A single turn carries every row of the set below to another of its rows. Some are shown first; where does it send the rows asked next?
makuf: [ 16 -22   0  -7  -3  -7  19   6   1  35 -19 -11  16   1   1   0  28  23
  -8  -4   2 -28 -19  13  17   1  11 -11   2 -10   0  15  27  -7  -2]
duzon: [ 15 -13 -14 -33  11 -15  14   0  19  48  -7  11  11 -25  19 -21   3  25
 -24  12   4  -3   4   4  -4  27   3   1 -28  19   2   1  -3 -21  -5]
sode: [  2  -7  -6 -21  12 -29  32 -10  11  38 -25  13  -3 -15  12  -2  19  27
  11  -2  10 -10  -9  -2  18   7   3  -5 -30  11   1  -3  -2   6   4]
sevu: [ 26 -29 -15 -31  -7  -7  13 -17  13  24 -19  -1  15 -21  10   7  14  10
 -13  -1  18 -10   0 -21   8   1  -1 -15  -3  -1  -9  18   0 -26 -12]
Mefin: [ -7 -22   8 -25  -2 -13   4   9  -8  18  11   9 -17   1  -2 -11  14  26
 -17  13  -7 -16 -29  23  15  18  30   2   1 -12   5 -26  20  19 -23]
Peba: [  9 -18  22 -53   9   6  12   6  29  17  -1  12   0  11   8 -21 -12  17
 -16  14  -1  -4 -21  19   2  35  14  21  -4  13 -10 -28 -17  11 -14]
nupum: [ -6 -31   2 -25  -9   0   6   8   5  13  -7  21  12  -8 -14 -17 -17  15
 -40   2  -8  -1  -6 -10 -10  23  12  18  19  17   6 -10  -3  -6 -30]
rem: [ 26 -30 -14 -28 -11  -6  10 -22  11  20 -20  -3  14 -18   6   3  16  14
 -17   0  19 -12   0 -19   7  -2  -6 -11  -6   1 -12  15   2 -25 -13]
zala: [  8 -30 -24 -14 -18 -10  -2   0   3  22   8  -6  -8  -3   9  -4  21  13
 -16 -15  11  -2 -11  12  24   9  19 -36  -9  -8  15  -5  12   8 -18]
mol: [ -3 -14  16 -39   5   5  16   5  10  31 -22   9   7 -25  -5 -11 -12  19
 -23 -13 -15   0   0   7  -3  28  21  -5   4  24  -7  -3 -14 -21   6]
Buva: [  2 -25  11 -38   6   0  18 -18  18  30 -37   5  23   9   4  12  -1  18
 -15   6  12 -10  -4   0  13  13  -2  24  -5  23  -6   8 -10 -15   8]
mur: [  9 -20  -3 -34   5 -16  19   1  28  10  -8  24   9  -4   2 -11 -20   3
 -12  12   1   5  -3 -21   0  18 -11  17  -7  20 -16  -1 -32   2 -10]
poz: [  9 -13  23 -53  10   2  12   6  30  16  -5  13   4   9  13 -21 -12  15
 -17  15  -3  -5 -18  16   6  40  13  22  -5  14 -10 -27 -12  11 -14]
sanu: [  2 -28  10 -36   5   1  20 -16  22  31 -36   7  24   8   9  13   2  21
 -17   4   9 -15  -4  -1  14  12  -4  27  -3  21  -6   6  -6 -15   7]
nera: [ 30 -21   8 -34  -8 -17   6 -13  14   3  -8  -6 -10   6   9  -6  26  11
   7   5  13 -12 -22   4  26   1  14   6   3 -30 -11  -9  14  19 -22]
buve: [  7 -22   3 -31  -4 -13 -11  -3   7   5   8  16 -19  -3   1 -28  -9   2
 -15 -11 -20   3 -12   5   6  34  19  -4   6  -3   2 -21 -17  31 -11]
pegu: [ -9 -18   7 -22  -4 -14   9  10  -3  16   7   8 -14   5  -1 -10  18  28
 -15   9  -7 -19 -32  23  12  21  28   2   4 -14   8 -29  17  18 -23]
kag: [ 13 -25 -24 -14 -18 -12  -4   3   1  21  13  -7  -9   1   4  -4  16  12
 -17 -13   8  -2 -11  14  19   5  18 -37  -7  -6  16  -4  11   6 -18]
guti: [ 14 -19   0  -7  -5 -13  18   7   2  37 -22 -10  19  -3   6   2  28  23
  -6  -3   3 -21 -15   9  21   1  11  -8   1  -9   2  17  29  -5  -1]
fofak: [ -7 -18   5 -26   0 -13   8   9  -6  17  10  11 -16   2  -3  -7  12  25
 -14   8  -7 -17 -29  21  15  18  30   0   4  -8  12 -28  22  19 -28]
Ruve: [  9 -18  -2 -33   1 -14  19   0  30  11 -11  24  12  -4   8 -10 -17   5
 -11   9   3   5  -5 -25   2  22 -13  12 -10  22 -18  -3 -31   5 -10]
rivi: [  8 -38 -15 -33   7 -18  -6 -33   4  32  -2   0  -5  -1  23   6  24  15
   0  11  13 -16 -13   5  28  12   0  -4 -20 -12   2   2   0  16   3]
Mefif: [  6 -22   0 -34  -7 -15 -14  -4   7   2  11  15 -17  -3  -2 -24 -11   5
 -13 -11 -16   0 -13   3   3  35  16  -9   4  -1   3 -19 -23  28 -14]
Tene: [  8 -18   3 -34  -3 -13 -11  -4   5   3   7  13 -17  -6  -3 -30 -10   1
 -10  -9 -16   7 -12   5   6  35  17  -5   4   0   2 -21 -18  30 -15]
paz: [  9 -28 -22 -14 -17 -10  -1   1  -2  21   7  -5  -9  -3   4  -5  18  10
 -14 -14  13  -1 -14   9  20   9  23 -40 -10  -9  15  -5   9  10 -18]
foga: [ 26 -27 -17 -29  -7  -7  12 -21   8  24 -19   0  14 -22  11   4  12   8
 -16   1  18  -5   2 -23  11  -2  -6 -13  -5   4 -10  15   5 -22 -15]
Zige: [ 11 -25 -25 -13 -19 -12  -3  -1   0  21   9  -7  -7  -3  10  -5  21  10
 -17 -12  10   1 -12   9  18  10  16 -39  -5 -13  12  -8   6   7 -19]
veze: [  2 -26   8 -34   5   1  20 -16  19  26 -36   7  22  10   6  15   6  17
 -16   9  11 -12  -8  -2  17  16  -2  24  -7  19 -11   7 -10 -17  10]
fak: [  5 -19   5 -38  -3 -14 -13  -4   4   6  10  16 -17  -7   4 -23 -14   2
 -14  -8 -21   2 -11   3   7  34  17  -8   6   2   2 -21 -15  31 -12]
ruri: [  9 -17  25 -53   9   1  11   7  30  14  -2  13   0  11   5 -19 -13  21
 -15  14  -4 -11 -19  20   4  36  14  26  -5  14 -10 -23 -12   8 -13]
gilun: [ 10 -20   2  -7  -3  -7  21   4   0  39 -24 -10  17  -1  10   2  30  20
 -11  -2   1 -23 -17  12  20   2  11  -9   3 -10  -1   8  30  -4   0]
zetid: [  4 -26  11 -38   9   4  22 -13  19  31 -34   7  21   9   7  13   0  18
 -16   9  10 -12  -5   2  19  12   0  24  -7  25  -9   8  -1 -15   8]
senav: [ -6 -21   4 -25  -3 -12   6  10  -6  17  11  11 -16  -1  -1  -8  18  27
 -13  10  -6 -14 -32  18  15  18  32   0   5 -14   6 -27  20  18 -25]
led: [ 14 -23   1  -6  -7 -12  18   8   2  39 -20  -8  15   1   8   0  28  24
 -13  -2   4 -26 -15  11  18   0  15  -7  -2 -10   2  14  30  -5  -1]
viv: [ 11 -16  -6 -36   4 -14  17  -2  29   8  -8  23  11  -5   3  -7 -18   4
  -8   9   1   9  -3 -23   3  21 -11  16  -4  21 -14  -1 -32   0 -11]
mut: [ 14 -45   4 -15 -13   2  -3   9  16   9   7  -4  11  22   3 -15   1  -1
  -8  -4   1 -11 -26   4  17  12   2  -2  18 -16  -2  -1  -1  36 -21]
fupo: [  1 -27   7 -34 -18   8   7  22  20  -3   5   2   0  21 -11   5  -9   6
 -26   2   4  13 -18  13  18  13  27   4  17   2  -5 -14  -7  -3 -23]
Lun: [ 15 -20  -3 -36   4 -13  15  -1  27  10  -7  24  10  -5   1 -12 -22   4
  -9   6   1   5  -2 -24   2  19 -11  12  -9  25 -14   4 -29   4 -12]
Luf: [  4 -18  22 -51  10   5  12   6  30  17   0  11   3   9   9 -21 -13  19
 -15  14  -5  -5 -18  21   5  34   6  24  -3  15 -11 -27 -14  11 -13]
Ruka: [ 23 -30 -13 -33  -6  -8  13 -19  13  24 -19  -4  16 -23   9   4  11  12
 -15   3  19 -11   3 -18   8  -1  -6 -12  -6   1 -12  17   3 -26 -15]

poz -> rem
paz -> Luf
Now find these:
Zige -> ruri
guti -> buve
rivi -> fupo

